(in the rows, 128 means zero)
The same turns and mirrors carry the whole set onto itself, and each row onto the other rows of its family. Which rows share a family with each named row? Give them in list order.
These 32 rows form 4 families of 8 rows each.
toned: [128 106 131 159 139 112 126 153 109 107 161]
Tedov: [130 121 134 168 142 141 125 166 111 118 142]
ledo: [130 101  88 108 129 131 117 108 164 106 119]
tebe: [132 116 112 125 126 154 120  80 147  98 147]
gefot: [112 108 108 105 110 133 136  92 149 104 140]
Sizi: [134 115 136 151 143 154 151 142 112 137 107]
zugom: [118 123 140 149 169 126 105 160 122 129 148]
sufuf: [117  97 111 157 152 124 117 152 126 114 162]
zaro: [149 131 135 150 162 136 127 125 137 143  91]
furum: [123 159 116 111 110 127 120  97 152  89 139]
dute: [126 158 111 100 106 107 130 111 160 116 134]
fulab: [144  97  93  96 118 126 124 120 158 123 136]
gatu: [152 113 145 161 115 135 145 135 110 139 124]
Fas: [128 125 127 163 165 141 130 150 137 148 112]
sov: [136 124 133 137 171 144 115 157 127 131 103]
doboz: [138 135 103  96 113  94 113 145 149 115 143]
pive: [138 117 140 170 136 152 128 151 122 145 124]
riki: [134 171 136 125 101 112 122 108 133 117 154]
Nin: [135 124 109  82 104 119 129 123 148 111 119]
Zib: [125 123 121 149 186 114 108 142 137 111 128]
Kes: [143 115 126 153 113 127 150 158 109 140 139]
vol: [149 156 114  92 119  99 128 134 144 129 143]
nekub: [120 128 121 161 170 131 127 165 126 120 130]
Roz: [126 138 121 136 117 149 127  72 148 108 130]
vaduk: [128 123 104  99  97 117 119 110 168 123 136]
kaval: [136 174 132 121 126 128 124  93 135 105 154]
fedet: [126 124 111 111 100 137 108  96 160  96 141]
tud: [110 145 132 114 120 127 112  83 149 108 154]
rogop: [153 152 137 151 143 145 134 136 124 144  99]
Nonud: [133 161 134  90 114 113 105 115 147 114 134]
zik: [126 135 123 156 182 142 100 130 141 118 122]
nez: [115 113 143 162 140 135 142 146 107 135 152]

The rest of the family of fedet: Tedov, furum, dute, Fas, pive, nekub, vaduk
The rest of the family of kaval: toned, tebe, zaro, fulab, gatu, Zib, vol

The same turns and mirrors carry the whole set onto itself, and each row onto the other rows of its family. Which rows share a family with each named row? Give them in list order.
These 40 rows form 8 families of 5 rows each.
dubu: [143 153  94  54 112 113 143 125 126 135 137 106 151 146 142 122 171 120
 115 144 129]
vuv: [159 142 104 131 103 110 105 138 122  87 122 113  91 147 139 163 152 114
 116 141 184]
pokep: [132 136 139 131  93 147 140 120 142 104 171  74 147 134 130 115 158 100
  98 179 165]
rim: [132 145  97  51 115 112 150 121 142 132 153 113 155 134 127 156 181 119
 115 143 149]
Pizu: [129 143 109  65 115 101 147 130 132 141 137 124 172 126 133 134 179 118
 119 148 138]
res: [177 145 151  99  71 116 127 132 146  98 131 122 122 147 155 107 145 172
  98 142 116]
vud: [146 155 173 123 125 114 120 140 154 123 168 145 126 128 114 168 109 138
 107 144 159]
tul: [155 141 106 133 116 137 130 136 123 109 116 128  99 138 163 174 158 120
 116 151 176]
Vona: [131 124 132 120  76 128 140 125 156 103 146  86 140 122 141 123 153  71
 103 181 135]
vuzu: [171 133 146  76  70  98 120 158 157  80 152 122 126 141 148 127 147 154
  85 132 120]
Vadok: [133 145 140 125  86 137 134 114 152 103 157  82 155 131 123 127 165  78
  99 181 166]
mepot: [151 138 156  84  72 105 131 132 157  81 149 134 129 143 142 125 142 169
  92 152 102]
lesuk: [128 144 116  57 122 111 155 115 120 118 142 112 164 134 122 118 168 128
 114 136 131]
boti: [123 147 157 115 123 111 111 138 165 112 168 157 142 133  98 176 131 116
  98 146 137]
mim: [147 130 143 119 102 135 135 127 151 100 169  72 131 122 133 120 160  83
  83 183 148]
rida: [132 160  98  56 110  99 143 128 132 126 122 108 152 142 117 121 171 114
 113 141 135]
riru: [128 143 143 125  70 150 131 111 144  99 159  94 129 120 125 106 160  90
  95 177 150]
Kunus: [134 165 153 127 131 112 107 140 146 123 163 143 132 135  93 162 125 154
  96 140 148]
zite: [135 158 154 121 136 107 105 134 138 120 165 148 127 139  89 160 127 138
  95 152 128]
Liv: [152 139 143  86  64 102 124 153 165 100 136 133 124 150 145 137 158 174
  85 136 117]
Kelum: [136 131 154 133  85 141 127 129 148  92 143  98 143 139 116 102 153  83
 103 180 145]
lesi: [157 157 102 138 119 132 112 119 123 105 116 117  91 135 136 146 164 124
  99 152 186]
suli: [160 147 109 121 112 129 112 132 123 111 130 114  93 123 165 163 166 144
 121 150 187]
zeg: [146 121 113 122 105 115 115 140 129  92 120 118  85 117 154 178 163 126
 113 148 177]
gik: [126 148 101  74 117  92 145 117 126 127 141  94 151 144 116 126 175 128
 131 132 129]
bek: [142 129 150 138  91 146 136 132 145 109 166  79 141 126 119 102 161  99
 102 165 165]
zogi: [138 154 173 115 117 110 105 127 156 129 160 158 136 135  98 167 131 133
  90 159 159]
fef: [129 153 107  62 116 117 143 121 126 124 167 108 166 128 130 121 174 142
 119 130 137]
pupe: [139 153 172 124 145 104 116 137 161 125 171 127 127 140 106 168 136 147
 104 146 147]
fezi: [135 161 104  60 115  93 149 130 147 122 132 114 152 146 122 130 183 102
 122 136 147]
ziv: [157 148 153  84  67 129 133 149 151  87 144 133 122 154 158 127 152 172
 108 136 120]
rupa: [174 145 153  83  69 108 127 131 150  94 159 112 130 157 170 136 146 162
  91 146 116]
mir: [145 134 117 124 109 116 109 145 138  91 112 121  88 129 160 167 152 110
 110 151 186]
Zis: [135 136 131 115  72 138 135 132 143 114 157  76 134 128 136 121 155  84
 102 194 150]
Gava: [156 128 154  80  73 106 135 138 161  90 155 122 131 148 166 137 139 166
  87 143 114]
Riz: [153 137 120 139 111 132 118 142 139  92 121 124  83 134 156 146 154 121
 119 150 191]
suz: [159 146 155  84  76  97 111 158 161  94 121 138 124 151 141 123 154 166
  99 148 118]
far: [137 144 154 117 127 114 103 145 149 131 158 146 135 125 102 182 130 150
  98 135 153]
tekup: [143 137 167 116 124 124 120 135 158 115 176 139 132 145 115 189 118 136
 105 149 162]
fasim: [140 153 111 140 120 126 109 128 125  91 118 124 101 142 151 160 171 113
 103 148 188]

The rest of the family of Vona: lesi, fef, suz, tekup
The rest of the family of gik: vuv, vuzu, mim, pupe
The rest of the family of mepot: dubu, Vadok, Riz, far
The rest of the family of vud: lesuk, Liv, Zis, fasim
The rest of the family of mir: pokep, rida, Kunus, Gava

The same turns and mirrors carry the whole set onto itself, and each row onto the other rows of its family. Which rows share a family with each named row? Give them in list order.
These 30 rows form 5 families of 6 rows each.
Gizoz: [ 71 126 146 110 121 171 144 126 158 126 142 150 104]
zare: [ 86 120 133 128 100 112 118  89 101 134 152 126 131]
tubav: [ 91 128 103 146 111 145 113  86 122 114 178 126 141]
Ferun: [115 141 142 136  87 140 119 105 128 162 145  98 147]
mefib: [117 141 137 137  94 139 103  99 137 142 158  82 127]
Fomo: [113 132 150 122  94 130 127 104 120 149 145  88 136]
Vutes: [152 113 118 119  80 141 129 127 161 106 144 131  90]
Vep: [ 89 127 120 138 100 122  96  82 115 124 170 123 120]
Zeses: [149 113 126 116  72 147 147 135 157 128 132 142 111]
gosi: [ 98 157 119 143 143 164 107 133 169 109 119 139 136]
rilo: [147 112  96 116  76 140 133 138 132 100 147 137 117]
Vevob: [131 117 110 133  85 118 117 126 137 122 116 181 122]
rabu: [120 147 120 148 108 156 112 102 141 131 159  90 153]
Nir: [ 68 124 150 104 130 150 141 126 146 117 131 146 100]
siper: [151 126  94 128  83 126 113 141 128 106 127 143 130]
fike: [137 118 121 125  92 104 118 131 131 116 106 161 118]
vab: [ 80 142 114 132 110 137 104 104 103 128 163 110 147]
Kunug: [ 72 130 138 116 132 163 121 119 163 107 148 142  87]
laz: [ 93 153 127 117 136 169 119 156 161 110 115 134 121]
ruv: [ 76 138 119 111 135 167 125 146 150  99 131 152 110]
pes: [ 83 153 144 131 130 152 111 135 158 141 104 150 130]
Zurag: [157 121 101 131  89 157 138 128 162 100 149 128 121]
zitu: [143 124 105 138  92 113  95 126 147 106 121 160 106]
zet: [ 91 157 142 132 137 151  96 133 170 123 112 130 110]
rati: [ 88 149 156 118 136 142 120 137 154 132 101 132 121]
pab: [ 83 118 126 133  89 131 121  87 108 140 166 138 134]
kat: [ 85 133 119 124 135 181 135 123 168  96 154 140 113]
lisil: [145 107 131 107  82 131 151 133 145 115 129 137 103]
nasel: [ 94 143 124 126 103 153 117 110 115 134 167  86 144]
bef: [141 125  86 147 100 131 110 121 145  96 133 163 131]

The rest of the family of Vevob: Gizoz, Ferun, Zeses, pes, pab
The rest of the family of Kunug: mefib, Vutes, Vep, zitu, zet
The rest of the family of Nir: zare, Fomo, fike, rati, lisil
The rest of the family of tubav: gosi, rabu, Zurag, kat, bef

